Each row is where one point has got to under a steady rotation. How many ticks took it there?
The counts run from 0 to 701.
[  9   1   5  11 -10 -13   3  -6   1  -6 -22  19  20   9 -19  16  -2 -11
  23   4 -32  -4   0  19   8  17   5   8   1   6  10 -20  12  -4  -3   7
 -20   6   7 -14  -1  -2  -5]
321
[  5   7 -17  20   6 -20  15  -9 -20 -16 -17  -6  14  27 -10  17  -9   5
  18  14 -20   2  16  -1  -1   8   3   8  -8  -2   6 -13   3   0   7 -15
 -19   5  11  10  -1   3 -12]
53
[ -2  -2  -6 -12   1  -3 -11 -20  -3  19   1 -14   1  15  -8  19   4   4
  -1   8   0 -16  13 -15  -4  22  40  -3   0   6   5   1 -18   2  -9   6
  -6  11   1  14  27  -4  -8]
386
[  9 -12   2  -5 -14  -8  -4  -2 -18  -9   1  18  17  11 -27 -10 -10   4
   4  -6 -13   9  14  19  13  14  13   5 -17   6  -3  -9 -20 -14 -26   1
  -1   3 -14   1  17  15  -3]
80
[ 18   0   5   2  -9  -8  -5 -12 -10 -12  -6  11  19  21 -16  11  -5  -2
   5  10 -16  -1  22  21  25   7  16  10 -12  13  -1  -3  -6  -2 -27   7
  -1   3 -25   3   2   8  -8]
505
[ 19  -7  -3   7  -1   3   3 -30   5   0 -22 -13   5  -7 -11   8  17 -12
  30  17 -18  -2  -5  12  -5  17  16   5   5  21  12  -9 -19  -1  -1   7
   9   4  -4  -9  -3   4  -5]
185
[ 27  -7  -3  14   3  -2   9 -21  -8 -19 -11  -5  10  20 -13  -2  -6  -5
  14  16 -21   3   3  19  16  14  18   6 -15  13   8  -9 -21  -6  -8 -15
   7   1 -16   3  -5   6 -10]
462
[ 16   9  13  10  -9 -11 -11  -3  -4  -8 -14  18  10  17 -16   0  -7   2
  -2   5 -23  -4   2  17  21  23  16   9 -13   3   7 -17   3 -12 -23  -5
  -9  -1 -21   0   2   2 -15]
84
[ 23 -15 -13  10   6   2   9 -30  -5 -14 -10 -17  12  14 -12   2   1 -10
  20  17 -19   2  -1  14   4  11  18   1  -8  15   9  -6 -25  -2   1 -11
   8   5  -5   5  -1   6  -8]
651
[ -5  -2 -25   0  -6 -19  11 -22  -7  -3 -10 -19   8   4 -13   7  17  -6
  18   8 -14 -11  -1  -2 -14  24   5  18  11  14  11 -12  13   3   6   3
 -19  -9  19   5  10  -1 -12]
102
[  3  -8 -11  -5   3  -9  26 -22 -14  -2  -9 -18  -3   9 -15   4   5  -4
  22  16  -4  -3  16  -5 -11  20  17  12   2  20   2  -9 -30  14   1   0
   0   2  13   5   6   3  -2]
379
[ -3  10 -20  15   5 -13 -10 -14 -18   0  -6 -13  12  24   3  23  -2  19
  12   8  -1   2  21 -14  -7   1  16   7  -9 -16   9   1   1 -10  -5  -6
 -15   9   0  20  13   6 -18]
246
[-14  13  -7   0 -10 -11 -23   0 -15  17 -16   5   2  -3 -13  18   6  19
   8  -7  -7  -2  15 -10 -20  18  13   0  -2 -15   2 -13   2 -14 -11   5
 -17   7   5   4  29   8  -8]
209
[ -1   0   1  -3   6  -9   0 -21   3  14   2 -10  -6  20  -3   5   4   1
   5   5  -1 -19  -3 -17   0  32  43  10   2   7  14  -7 -14   0  -3   5
  -9   1   2  12  16 -10 -15]
154
[ -6  -3  -8   2  -1  -9  -8   0 -23   8  -2  11  11  16 -13  12 -14  21
  12  -8  -3   9  24  -7  -9   9  21  -6 -15 -16   1  -6 -20 -14 -10  -3
 -11  17   4   9  26  12  -3]
625
[ -8  -2   3 -14  -4  -8  -5  -7  -3  18   1   4  -6   7 -18  -1   1   5
  -1  -6  -7 -13   0 -15  -8  38  38  -1  -1   3   5 -14 -19  -5 -11   4
 -11   5   7   4  31  -4  -4]
578
[ 17   8  -9   2 -14   0 -17 -21  -7  -7 -25 -18   4 -14 -17   9  22   2
   7  18 -17  -1  11  14  -1  15   1   8  -2  15  -1  -9  -6  -5 -21   3
   9  -9 -22   1   5  12  -9]
644
[  2  -4  18   8  -3  -9  -2  -1  -9   6   0  27   7  18  -6  -3 -12  14
  20 -13  -1   8   6   2   9  18  30  11 -10  -9  13 -11 -23 -18 -18   8
  -6  10 -10  -3  13   6  -7]
353
[ 14   7  13   5  -8 -12  -3   1 -11 -11 -11  20   9  17 -19  -7 -10   5
  -4   2 -22   1   7  15  22  25  15   9 -16   2   2 -19  -4 -11 -24  -6
  -7  -2 -20   0   6   3 -12]
83
[  2 -19  -4 -16 -18  -4 -14 -14  -4   9   9  11  14  -1 -21 -10   6  -2
   3 -16  -8  -1  -2  15   1  22  26   0  -5   8   5  -4 -12 -14 -22  15
  -3   1  -9  -1  31   8  -3]
307
[ -7 -15 -23  -9  -3 -12  15 -27 -14   2   4 -20  11   9  -9   6  14  -1
  27   1   5   0  14  -2 -14  11  14  17   8  14   8   1 -16   4  -1  16
  -6  -1  15   7  15   6  -7]
337
[ 18   6   7  11  -9  -5 -20 -12   4  -4 -14  16  19  13 -11  13  -1  -4
   5   5 -27  -4  -1  21  21  16  18   4  -9   2  10  -9  10 -14 -17   4
 -10   4 -22  -1   3   1 -14]
86
[ -6  -1  -5 -10  -6 -15  -1 -15  -5  10   9  -5  -4  13 -10 -14   8   6
  -6  -7   0 -13  -8 -12  -1  39  33  15   2   6  11 -11  -8  -7 -12   2
 -12  -8   1  11  25  -4 -17]
113
[-10  -6   4  -6   0 -14   9   3 -17   9   3  19   4  19 -16   3 -16  14
  14 -11  -2   2  16 -11  -5  21  30   3  -8  -8   4 -12 -24  -5  -9   4
 -15  15  13   1  25   3  -2]
161
[ -6  -8 -20 -11  -5 -15   9 -22 -19   0  10 -20   5  18  -7  -4  11   8
   9   0  14  -3  18  -8  -6  16  18  23   0   7   5   4 -18  -1 -15   9
  -4  -9  -2  18  20   8 -13]
109
[  8 -10  12   0 -10 -11   8   0 -11  -7   2  27  12  13 -23 -16 -12   2
  10 -11 -15   8   1  16  12  25  19   9 -12   4   5 -19 -19 -13 -19   0
  -5   1  -6  -6  13   8  -5]
311
[  0   9 -23  11  -2 -18   0 -18 -20  -6 -10 -17  16  25  -1  26   4   7
  17  13  -3  -1  27  -4  -1   1   2  18  -1   1   6   2  13   0  -6   4
 -18   0   0  16   7   5 -18]
287
[  5  -1  -9   5  -4 -11  13 -26   3  -2 -18 -15   2  -1 -12   8  20 -13
  27  16 -18 -10  -4   4  -9  26   9  19  14  20  13 -14   1   7   5   9
  -6  -6  11  -6  -3  -3  -9]
143
[ 15   9   1  14 -11  -4 -18 -13  -7  -6 -19  -5  -1 -10 -10 -15  18  11
   7   6 -11   6  -6   9  -2  25   8  15  -6   1   9 -17 -11 -21 -22  -4
   9 -13 -24   1   5  14 -17]
452
[ -9  -8 -19  -4 -14 -18   6  -7 -25  -3   2  -1   6  -1 -18 -20   8  16
  18 -16   0  13   3   1 -16  20   1  17  -4  -4   8 -15 -11 -18 -11   2
  -8 -10   9   4  24  16 -11]
488
[ -3  -5  -1 -10  -5  -5 -13 -21   1  18  11  -7   2  12  -4   2  10   6
   2  -6   7 -12   2 -11   0  26  41   9   2   4  11   1 -15  -8 -16  17
  -4   2  -7  13  27  -2 -13]
345
